128 stands for zero in the data rows.
Some points, one per row:
tensor([91, 162, 215, 152, 129, 122, 114, 183, 144, 0, 144, 151])
tensor([123, 166, 153, 110, 161, 111, 155, 147, 108, 89, 132, 107])
tensor([136, 165, 139, 82, 157, 114, 169, 121, 102, 122, 126, 95])
tensor([124, 116, 168, 186, 132, 106, 103, 147, 116, 47, 131, 146])
tensor([73, 132, 255, 113, 85, 185, 155, 188, 214, 0, 184, 128])
tensor([139, 93, 119, 119, 127, 138, 117, 124, 159, 98, 140, 94])
tensor([145, 132, 52, 96, 139, 121, 127, 85, 101, 186, 111, 113])
tensor([115, 97, 174, 153, 85, 133, 111, 133, 131, 114, 120, 165])
tensor([148, 117, 17, 118, 126, 120, 95, 85, 106, 224, 93, 152])
tensor([124, 88, 133, 251, 77, 111, 51, 139, 137, 124, 125, 235])
tensor([145, 136, 97, 76, 159, 135, 162, 120, 100, 150, 132, 60])
tensor([139, 144, 126, 150, 135, 112, 126, 116, 128, 112, 141, 130])
tensor([107, 133, 212, 94, 93, 162, 160, 144, 184, 106, 146, 126])
tensor([142, 182, 79, 64, 197, 108, 179, 118, 60, 161, 111, 60])
tensor([127, 105, 162, 223, 131, 89, 68, 177, 110, 33, 131, 163])
tensor([94, 151, 250, 60, 102, 182, 193, 159, 187, 77, 158, 100])
tensor([158, 151, 72, 160, 173, 77, 113, 109, 62, 160, 108, 123])
tensor([111, 117, 202, 37, 93, 181, 176, 149, 186, 90, 155, 89])
tensor([106, 159, 193, 107, 145, 152, 172, 141, 136, 41, 170, 71])
tensor([119, 160, 129, 53, 142, 143, 165, 113, 124, 111, 134, 87])
tensor([98, 124, 189, 85, 94, 176, 141, 194, 213, 103, 144, 145])
Here are 10 more points, each followed by its number:
tensor([157, 139, 69, 120, 145, 113, 128, 85, 109, 182, 130, 109]) 0
tensor([148, 97, 77, 121, 133, 127, 112, 111, 130, 133, 129, 96]) 1
tensor([126, 146, 179, 180, 197, 85, 149, 170, 36, 37, 138, 74]) 2
tensor([154, 140, 79, 165, 217, 82, 133, 136, 47, 117, 129, 60]) 3
tensor([120, 106, 105, 128, 78, 138, 84, 111, 176, 135, 112, 190]) 4
tensor([145, 87, 98, 255, 109, 75, 33, 136, 112, 164, 99, 227]) 5
tensor([133, 158, 67, 108, 186, 121, 157, 124, 73, 168, 123, 78]) 6
tensor([143, 121, 93, 166, 124, 108, 99, 101, 125, 150, 128, 163]) 7
tensor([120, 115, 122, 54, 109, 183, 175, 106, 158, 190, 140, 90]) 8
tensor([139, 145, 112, 195, 153, 95, 99, 128, 105, 91, 143, 139]) 9
Which of these numbered points is nearest to each point below, ignoring the 3 directions in which the first points spread most? Its number follows each.
tensor([130, 155, 150, 17, 155, 156, 212, 116, 111, 129, 143, 28]) > 8
tensor([115, 115, 207, 212, 115, 121, 89, 188, 167, 0, 168, 155]) > 9
tensor([161, 92, 44, 119, 141, 119, 113, 104, 122, 222, 105, 116]) > 3
tensor([132, 52, 123, 212, 72, 121, 36, 159, 188, 89, 117, 202]) > 1
tensor([120, 79, 174, 121, 74, 160, 105, 149, 212, 61, 144, 143]) > 1
Here are 10 other points, each followed by its number:
tensor([126, 116, 154, 141, 142, 126, 124, 165, 147, 91, 132, 116]) 0
tensor([122, 74, 161, 185, 94, 132, 67, 166, 192, 39, 142, 158]) 1
tensor([108, 75, 123, 139, 59, 169, 102, 124, 191, 192, 113, 196]) 2
tensor([106, 134, 147, 94, 124, 164, 148, 158, 165, 120, 134, 129]) 3
tensor([104, 115, 193, 109, 58, 156, 113, 149, 208, 107, 118, 201]) 4
tensor([148, 137, 103, 129, 162, 124, 146, 124, 99, 130, 150, 79]) 5
tensor([138, 124, 109, 82, 92, 136, 124, 101, 162, 196, 102, 161]) 6
tensor([100, 120, 186, 181, 129, 131, 124, 171, 124, 64, 148, 141]) 7
tensor([123, 179, 150, 109, 188, 105, 165, 149, 67, 116, 119, 83]) 8
tensor([135, 106, 110, 190, 109, 120, 100, 106, 109, 170, 129, 173]) 9
The same question for these:
tensor([154, 185, 88, 107, 217, 92, 175, 110, 52, 119, 147, 38]) > 5
tensor([116, 84, 173, 111, 87, 161, 117, 149, 198, 64, 147, 123]) > 1
tensor([143, 113, 105, 136, 99, 112, 96, 107, 140, 175, 96, 179]) > 6
tensor([142, 126, 86, 177, 141, 115, 106, 102, 99, 135, 135, 125]) > 5
tensor([107, 167, 201, 72, 143, 155, 207, 128, 105, 100, 163, 74]) > 9
